In the rows, 128 means zero.
The rows of X fall into a few groups, and each row is roughly a mix of its group's hidden directions.
X (103 x 13):
[[109 159 128 119  78 161  83 133 132 142  63 129 155]
 [128 140 100 202  95  89 124 115 142 136 101 131  84]
 [114 148 133 132 132  52 107 168 150  93 127  98 160]
 [112 103 182 132 134 113 130  68  79 128  85 127 141]
 [121 108 128 134 198 178 148 113 102 125 176 138 102]
 [125 125  99 110 186 142 140 176 145 120 195 127 113]
 [124 100 132 132 196 162 148 125  90 128 183 140 105]
 [106 123 120 160  87  82 139  77 108 140  79  95 123]
 [139 133 165  96  97 141  98 137 138 156  71 186 133]
 [117 120  74 117 134 124 180 115 129 144 183  77 115]
 [129 180 127  89 141  91 151 144 169 137 177 117 163]
 [ 96 193 129 126 108 102 120  99 135 132 101  90 179]
 [104  97 123 131 156  89  92 181 118 123  85 159  94]
 [136 104 133 157 127 164 138 129  77 177 182 151  98]
 [173 165 134 136  57 112 115 128 165 123  95 149 147]
 [115 168 144 108 191 137 141 137 144 133 197 131 148]
 [131 144 115 129 159  78 108 196 154  87 153 124 139]
 [115 121 116 138 204 116 155 136 113 118 193 122 109]
 [ 91  64 163  89 138 160 106 123 113 124  91 103 140]
 [117 134  66 145  75 110 149 123 142 144 136  67 121]
 [109 120  94  96  88 150 147 110 173 137 126  61 141]
 [127 137  50 119 123 144 142 177 134 149 170 116 103]
 [154 159  89 177 145 107 156 137 138 124 193 133 101]
 [ 94 120 112 122 207 111 153 118 127  95 158  91 123]
 [138 115 191 115 146  85 103 153  86 123 115 171 151]
 [124 165  84 153  86 108 140 133 149 128 163  67 149]
 [131  89 152 101 192 174 131 113  98  86 127 139 132]
 [100 144 108 151  57 113 115 115 146 170  88  99 124]
 [121 127 145  82 100 196 101 120 141 139  76 140 149]
 [135 139 145 106 120  51 122 171 180 114 135 122 149]
 [106 120 111 162 139 146 160  99  97 168 191  98 107]
 [136 176 123 133  56 148  97 143 152 162 101 144 146]
 [163 128 158 108  66 173 111 109 128 128  84 147 156]
 [131 138 104 109 174 137 123 188 177 113 177 139 115]
 [ 91  96 151  63 159 154 115 120 118 116  80 116 151]
 [137 133 124 169  46  91 129 105 122 149 104 102 132]
 [136 130 134 148  42 136 122  90 125 150  87 107 142]
 [115  68 121 146 162 140 133  96  80  96  92 116  98]
 [139 144 120 145 143 155 159 125 113 165 216 134 116]
 [134 118 193  88 124 145  93 132 129 120  80 164 159]
 [108 102 108  72 169 169 139 160 142 128 175 102 133]
 [123  99 134 128 143  39 127 166  99 106 136 112 136]
 [169 161  96  91 123  76 156 159 166 125 144 157 127]
 [103 128 144  89 178 204 121 109 110 137 116 151 131]
 [128 129 114 110 204 145 150 147 148 119 187 144 105]
 [146 193 106 165 119  91 116 170 157 121 165 138 137]
 [137 107 156 141  81 129 110  98 108 147  56 161 114]
 [ 93 101 159 132 107 120 115  78 110 125  63  93 143]
 [113  89 191 123 140 129 119  84  96 140  80 153 123]
 [109 119 117 139 159  38 147 150 115 126 156 108 118]
 [165 119 118 205  83 106 133 121 118 138 142 144  89]
 [122 132 124 157  66 108 136  71 122 139  79  95 134]
 [128 122 140 129  66 129  80 151 134 134  57 142 136]
 [120 136 111 151  84 123 155  62 157 130 105  75 128]
 [148 150 161 135  87  83  97 138 145 126  70 168 140]
 [128 127 133 138  50 143 112  96 114 143  71 108 148]
 [121 134 104  63 168 136 127 183 159 106 152 119 148]
 [120 152 109 140 115  42 126 142 164 101 105 102 136]
 [153 161 106 192 113  64 134 144 123 125 153 142 109]
 [154 139 123 119 111  93 191  87 132 141 182  99 141]
 [128 137  72 132  60 123 113 151 143 117  94  85 140]
 [110 119 121 141  63  81 100 146 106 140  80  99 144]
 [126  84 143 146 168 105 174  76  97 120 157 110 105]
 [ 96 109 146  54 147 131 122 137 122 114 112  89 177]
 [128 112 156 137 147  43 110 150 126  91  95 137 132]
 [ 99 129 154  53 130 167 112 124 137 146  87 131 162]
 [139 155  71 146  74 110 165 101 155 148 134  97 114]
 [122 119 130 108  64  89 146 100 139 141 109  71 159]
 [164 165  97 172  59 118 118 147 146 147 126 149 115]
 [145 148 147  62 146 106 131 155 152  92 141 122 183]
 [147 141  85 180 111 115 158 125  81 144 182 117 112]
 [ 83  97 122 105 201 174 118 137 112 131 125 135 103]
 [103 126  94 184 132  90 157  82 101 134 123  95  97]
 [110  74 167 101 186 120 156  89 101 118 131 122 121]
 [160 143 131 156  69  74 119 119 149 101  80 128 138]
 [151 205  87 172 103  99 129 138 143 127 141 140 130]
 [160 101 159 126  90  74 133 117  94  91 111 104 167]
 [110 130 118 190 138  72 112 138 116  85 134  80 134]
 [113 116 117 127 203 101 136 170 115 124 178 143 103]
 [112 154 186 103 120  69 124 101 136 143  93 135 166]
 [156 127 157  83 142 208 125 124 124 123 140 163 149]
 [120  81 121 166 173 161 144 114  98 112 176 105  98]
 [136 160 122 135  58 114 109 118 171 130  70 124 141]
 [104 114 161 119 114  97 142  60 142 124  75  95 142]
 [ 97  87 134 105 189 130 156  87  96 103 127  95 127]
 [124 196 100 165 105 162  82 155 134 128 108 144 139]
 [112 114 149 137  87  95 142  64 115 133  84  86 145]
 [137 172 138 138  57  95 106 149 163 155 121 124 157]
 [ 99 165 108  91 123  84 110 169 183 131 103 114 147]
 [128 164 108 147  71  79 108 149 172 144  90 131 124]
 [135 116 199 121 112 100 102 114  95 124  81 154 160]
 [173 132 136 170  86  58 129 127 128  94 108 136 132]
 [113 109 117 106 195 150 171 108 122 126 185 112 113]
 [136 111 157 111 181 143 130 142  62 135 153 178 125]
 [134 102 130 138 203  98 141 151 100  97 170 144 108]
 [157  89 159 187 130  92 140 125 117 133 172 148  90]
 [115 112 116 114 205 133 139 155 128  94 183 108 126]
 [130 135 120  95 175 173 141 159 148 135 199 137 127]
 [143 157 129 163  96  69  94 162 142 124  89 163 121]
 [116 121 132  92 207 161 148 131 119 111 178 125 134]
 [130 127  94 149 172 134 164 131 112 127 207 111 106]
 [166 161 101 167 116 120 120 165  96 143 146 187 104]
 [108  94 163  95 199 161 121 129  90 123 129 153 127]]

One row of each group comes first, with its name. Which group is each row after those in?
[ 93 155 101 142  96 174 141  88 150 178 133  92 122]
R
[128 132 112 167  74 100 153  71  95 148 106  99 125]
Z
[131  86  82  96 131 200 131 160 133 122 148 111 110]
V

[146 135 164 134  76 156  89 119 112 131  68 160 148]
Z
[108 187 118  84 160 163 148 117 146 146 168 115 162]
V
[124 137  98  83 157 121 142 168 200 123 161 122 120]
Z
[153 146 133 156  44  96 137 115 148 168 135 121 131]
V
[123 119 117 148 173  62 127 132 141  66  98 120 114]
R
[140 141 137 108 139 222 140 101 130 146 159 146 131]
R
[119  91 206 111 123 155 124  98 121 173 131 150 130]
V
[155 139 120 121 172 146 128 179 108 130 184 180 115]
Z
[124 146 120 118  69 191  90 147 142 158  95 136 140]
V
